Each row of R is roughly a mix of the hidden directions of one of 3 groups.
R:
[[-26.5 -26.1  -3.2 -20.4  22.3  21.5 -24.6  -0.7  34.7 -24.7]
 [ 30.6  33.3 -17.6  -7.0 -12.3  -6.1  41.7  13.4  25.3   6.3]
 [  6.7  35.1  -3.3 -30.3  22.0  39.7  24.0  15.4   8.6   5.3]
 [  1.0 -11.2 -30.1 -24.2 -30.0 -25.9 -12.6   5.1  40.2 -14.0]
 [ 16.0  27.8 -24.7   4.9 -23.6  13.5  47.6   9.2 -12.9  16.4]
 [ 25.4  -5.7 -33.5 -16.1 -24.4  13.9  -6.2  16.4  44.6  -6.6]
 [ -7.5  -6.1 -20.7  34.2  -0.3 -22.2 -30.9  -9.4  22.4 -38.2]
 [  0.9  30.7 -44.6   9.1 -13.6 -25.7  32.3   0.0   3.1 -16.4]
 [ 41.1  30.6 -15.0 -12.9 -11.3 -16.7  35.6   7.0  20.8   3.2]
 [ -6.5 -25.3   8.1  27.7  20.9  21.7 -51.1  -6.2 -10.6   0.3]
 [-25.9  -7.2  31.8  11.0   7.2   6.7  18.9 -13.0 -42.0  30.8]
 [ -1.5 -41.2  -6.9   1.4  11.3 -25.2 -44.1  13.8   5.2 -22.5]
 [-20.1 -19.7  21.5  20.5   1.6 -11.9 -22.3 -26.3 -45.4  10.7]
 [ 17.4 -19.0  20.3  21.5   2.0  -5.8  -9.9   1.1 -43.7  40.0]
 [-23.5 -11.2  15.8   6.5  45.7  27.0   3.9  28.9   8.5 -21.9]
 [  7.2  39.3  -9.6  23.7 -10.2 -21.8  40.7   2.8  25.0  -7.8]
 [ 35.2  28.9 -31.5  -1.9 -34.7 -12.1   7.6  13.7   2.8 -22.4]
 [-13.5 -34.6  13.9 -33.5  14.4   8.8 -27.6 -14.5  18.1  30.1]
 [ 28.4  36.0 -27.7   4.7 -34.5 -13.9  22.3  16.7  -4.4 -10.8]
 [ 58.2  16.1  -8.8 -23.6 -22.5  -9.0  -7.6  13.2   9.4   0.2]
 [ 24.2  29.6 -10.6 -26.2  -1.5  19.3  35.2  32.6   0.7  15.7]
 [ -7.5 -39.9   2.4  32.8  19.7   1.8 -14.0  22.9 -16.7  32.6]
 [-45.8 -22.7  14.2 -15.5  13.5  27.3 -23.1 -11.7 -22.0   6.9]
 [ 32.7  16.2  -5.3   0.1 -35.6 -28.8  16.6   9.1 -36.3   7.6]
 [-52.7 -16.4  13.6 -12.4  11.8  26.1  -8.9 -13.3 -23.8  12.6]
 [ -1.8 -16.6  23.5  -7.2  36.5  34.4 -40.5  -3.7  -1.5  11.2]
 [ 17.2  23.8 -32.9  16.5 -27.8 -10.7  21.6  35.9 -12.2 -13.4]
 [ 16.0 -12.5 -23.6  26.2 -32.1 -15.3 -20.0   1.6  37.9 -20.6]
 [ 21.7   9.4 -42.1   1.9 -39.3 -24.2  21.2  14.8   5.8  -4.5]
 [ 28.8  11.7  23.0 -19.0 -21.5  -1.4  -9.9 -11.1 -51.2  -4.2]
 [ 27.4  13.4   4.2 -40.9 -13.2  10.9  34.8  12.2  -1.5  30.2]
 [ 11.7 -11.2  41.2  -5.7  28.5  21.0 -14.8 -22.0 -32.3  13.9]
 [  9.8 -26.6   6.1  13.0  -9.3 -24.5 -49.4 -27.2  -6.0 -16.3]
 [ -4.6 -13.8  29.4  -0.1  39.5  28.4 -39.2  -8.5  -6.4   9.6]
 [ -4.1  -3.0 -33.9 -29.1 -14.4   1.8 -13.0  29.0  27.5 -34.4]
 [ 33.0   0.1 -23.8   7.1 -33.2 -46.6  13.4  -3.7   0.5  -3.9]
 [-24.1  -0.9   5.5 -18.7  37.5  37.0  17.3  33.1  -7.0   0.4]
 [ -3.6 -10.9  23.3  12.4  19.5 -31.9  -4.5 -42.2  19.0  28.3]
 [  1.9 -25.8  17.8  -9.0 -16.8  49.8 -17.5  21.3   2.7  24.3]
 [-43.9 -13.3  22.9  14.6  36.1  16.8  14.0 -12.0  10.1  17.8]
 [ 12.0  18.3 -39.3 -12.9 -21.8  -9.6   4.5  18.6  33.4 -30.7]
 [  6.5 -26.7 -34.4  11.7 -36.7  -8.7  -9.2   6.1  31.8 -23.5]
 [ 39.8  21.2  19.7  13.5  11.7   1.9  30.9  25.6 -21.6  18.9]
 [-24.2  -0.1   8.0 -57.0  31.3  14.9  -0.8  -6.3   4.7   4.8]
 [ 13.8  34.6 -22.1  18.1 -25.5 -27.7  31.1  19.7 -11.7  -7.8]
 [ -8.4   0.8  15.2 -17.3  13.7  45.6  24.7   7.9  17.1  36.8]
 [ 59.0  13.7  -9.1   3.6 -29.7 -16.0  -8.3  11.0   8.9  -3.3]
 [  8.1  -7.7   9.6  40.4  14.3  -0.1  13.0 -15.2   4.1  52.1]
 [ 20.8 -28.2   9.9 -14.7  -4.0 -43.7 -33.6 -21.0   4.9 -11.1]
 [-34.1 -32.8  20.7  14.4  39.0  15.0  -9.7  -9.1   9.7  17.1]
 [  0.6  -8.5  16.6 -45.4  22.4  39.2   2.5   9.4  14.7  20.4]
 [-29.3 -16.9  33.6 -33.8  27.0   8.8  -3.2 -27.9  -1.6  13.2]
 [  0.9 -21.6   3.1  41.3  -2.8  -5.5 -48.4 -24.3  -0.5  -5.7]
 [ -3.9 -30.3  -1.5  38.0 -12.3  -4.3 -43.9 -10.7  11.4 -21.5]
 [ 20.5   0.7 -17.1  36.7 -33.8 -35.7   2.1   3.2   5.4 -25.7]
 [ 27.7  23.0 -30.5 -24.7 -18.6 -23.2   7.5  10.2  27.4 -23.5]
 [-56.0   5.7 -11.7 -20.8  23.3  -6.8  11.9 -19.7  13.4 -12.4]
 [-11.3   5.1 -36.7   6.8 -37.9 -29.9  19.6  -8.4  27.9  -8.4]
 [ 24.8  18.2 -24.3  16.6 -22.4 -41.0  32.3  11.9   0.7  -2.0]
 [ 36.0  11.4 -33.6   8.3 -38.2 -22.4  19.1  -0.5  14.2  -5.5]
 [-18.2  -8.1  25.7  29.2  23.9  18.4  19.5  -7.9 -19.8  39.1]
 [ 31.3  47.4 -23.7  -2.5  -9.1 -23.1  14.1  17.6   5.8 -15.4]
 [ -6.3  -0.1  15.3  39.6  11.2  -4.8  24.0   2.4 -26.5  43.7]
 [-21.5  -8.2  20.5 -32.2  40.3  32.9  -4.6  -2.2  20.4   7.3]
 [-37.8 -30.1  19.4  -5.4  35.6   8.5 -20.4 -13.6  16.3 -15.5]
 [-22.0 -40.7  20.1  -8.8  31.2   6.9 -33.0 -15.1  14.0   4.6]
 [ 29.4  23.8 -37.1  -8.2 -34.0 -13.8   6.2  18.9  13.3 -19.9]
 [-33.1 -24.5  37.2   7.9  35.7   4.8  -9.6 -18.7 -15.1   8.3]
 [ 27.1  12.2 -34.3  20.9 -31.2 -26.1 -17.9   9.2 -18.6 -16.7]
 [-35.1  -9.0 -24.7  21.6 -12.3 -25.6 -16.8  -1.5  31.8 -26.3]
 [ 46.0  -5.1 -20.1  30.7 -14.5  25.0 -11.5  20.4 -17.4   1.9]
 [-18.0  -4.2  24.5 -27.4  44.8  24.4  -2.1  -1.9  29.3  -4.7]
 [-17.7  31.0 -12.1 -44.3  18.0   7.6  30.8  19.6   7.6   5.2]
 [ -4.6 -33.5  19.1  30.5  29.7 -17.1 -18.7 -22.7  10.5  24.5]
 [-27.5 -13.0  30.4 -20.7  31.0  31.5 -19.6  -4.7 -20.9  10.3]
 [-22.9  -3.0 -36.9  17.1 -19.6 -34.3  -8.4  11.5  23.1 -26.5]
 [ 32.7 -13.8 -30.2  24.6 -40.2 -20.9 -10.1  -5.0 -10.4 -11.1]
 [-15.7 -28.8  24.2 -39.9   3.6  28.9 -27.1  -8.0   5.5  16.2]
 [-25.3 -33.4  20.5  13.8  38.4   8.9 -16.7 -20.0  19.8  13.7]
 [-27.6   8.1  17.1   4.3  23.7 -22.1  23.7 -23.1 -42.3  10.4]
 [ -4.7   2.1  36.2 -11.9  43.0  32.6 -10.1  -8.5  16.9  18.3]
 [ -0.4  43.4  -3.8 -19.7  12.7  -0.1  44.8  23.9 -11.6   4.9]
 [-40.4   1.1 -24.2  10.3  -8.3 -22.5  27.6 -10.6  26.9 -26.3]
 [-40.2 -30.9  15.0   9.4  35.5  -4.5 -20.1   3.9   1.1 -24.5]
 [  4.7  16.2  -2.1  28.4  -3.1   8.4  32.8  40.0 -36.3   4.5]
 [ -6.3 -27.1  -7.1  47.3 -20.8 -16.3 -29.7 -13.3 -15.1 -11.9]
 [-15.3 -15.0   7.1  44.8 -11.0  40.3  -9.6 -15.3 -23.1   8.2]
 [-31.0  11.2  -6.1   7.3  14.4  25.9  44.6  17.9  28.4   3.7]
 [ 12.0  21.7 -25.9 -30.8 -31.1 -22.1  36.9   8.5   7.2  -2.1]
 [-22.6 -40.2  19.6 -14.1  23.3  27.7 -24.8   0.8  -5.9  22.7]
 [ 23.8  12.4  31.7 -16.4   2.8  20.3  36.0   1.2  -7.9  37.6]
 [  0.6   7.7  30.9  -9.8  -1.5  35.3   8.7  -7.2 -49.2  16.5]
 [-46.3 -22.1   9.0   0.0  20.2  18.4 -30.9   1.2 -27.3  -5.3]
 [ 18.9  14.7 -38.3  15.1 -21.0   4.1  -1.7   2.7  42.6 -25.2]
 [ 17.3  -5.6  13.0  50.6   6.1   0.1   4.7   4.3 -40.7  19.7]]

Here is one row from each group, named. Which group is each of the other rows in?
[ 39.3  35.3 -21.4  14.6  -3.8 -13.9  36.2  13.2  -2.2  -5.6] | <49>
[ 20.9  13.4 -15.9   0.5 -13.4  48.5  20.3   2.3  18.3  32.1] | <126>
[-25.8  -9.7  -5.2 -40.1  29.7  36.6  -5.2   7.7  21.8   1.2] | <125>

[ 44.1  -5.4 -21.5 -18.0 -45.5   3.9  10.3   6.6   2.6  13.7] | <49>
[-21.4  22.1 -16.9  16.4   7.4   7.6  40.6  -0.8  42.6  10.3] | <126>
[ 24.2  -5.1  -7.0 -58.0   2.7 -16.4 -17.6  11.9  19.5  -7.4] | <49>
[ 45.9 -19.3  -3.1   6.2  -2.4   1.3 -36.8 -27.4  22.5   6.4] | <126>
[ -3.2  17.3   1.0  35.5  -9.2 -43.8   1.1 -15.1 -34.8 -13.3] | <125>
[-19.2 -15.9 -14.7  14.7 -17.0 -49.5 -10.5 -31.4   2.9 -17.0] | <49>
[ 38.5 -18.5  10.4  20.4  -2.7 -28.8 -35.3 -17.5 -21.1  -1.0] | <126>
[ 11.5   5.1 -38.3  14.5  -6.8 -20.4   3.7   8.2  51.7 -11.5] | <126>
[ 23.8 -12.5 -19.1  49.3 -18.9 -15.6 -22.9   6.2  -7.0 -21.4] | <49>
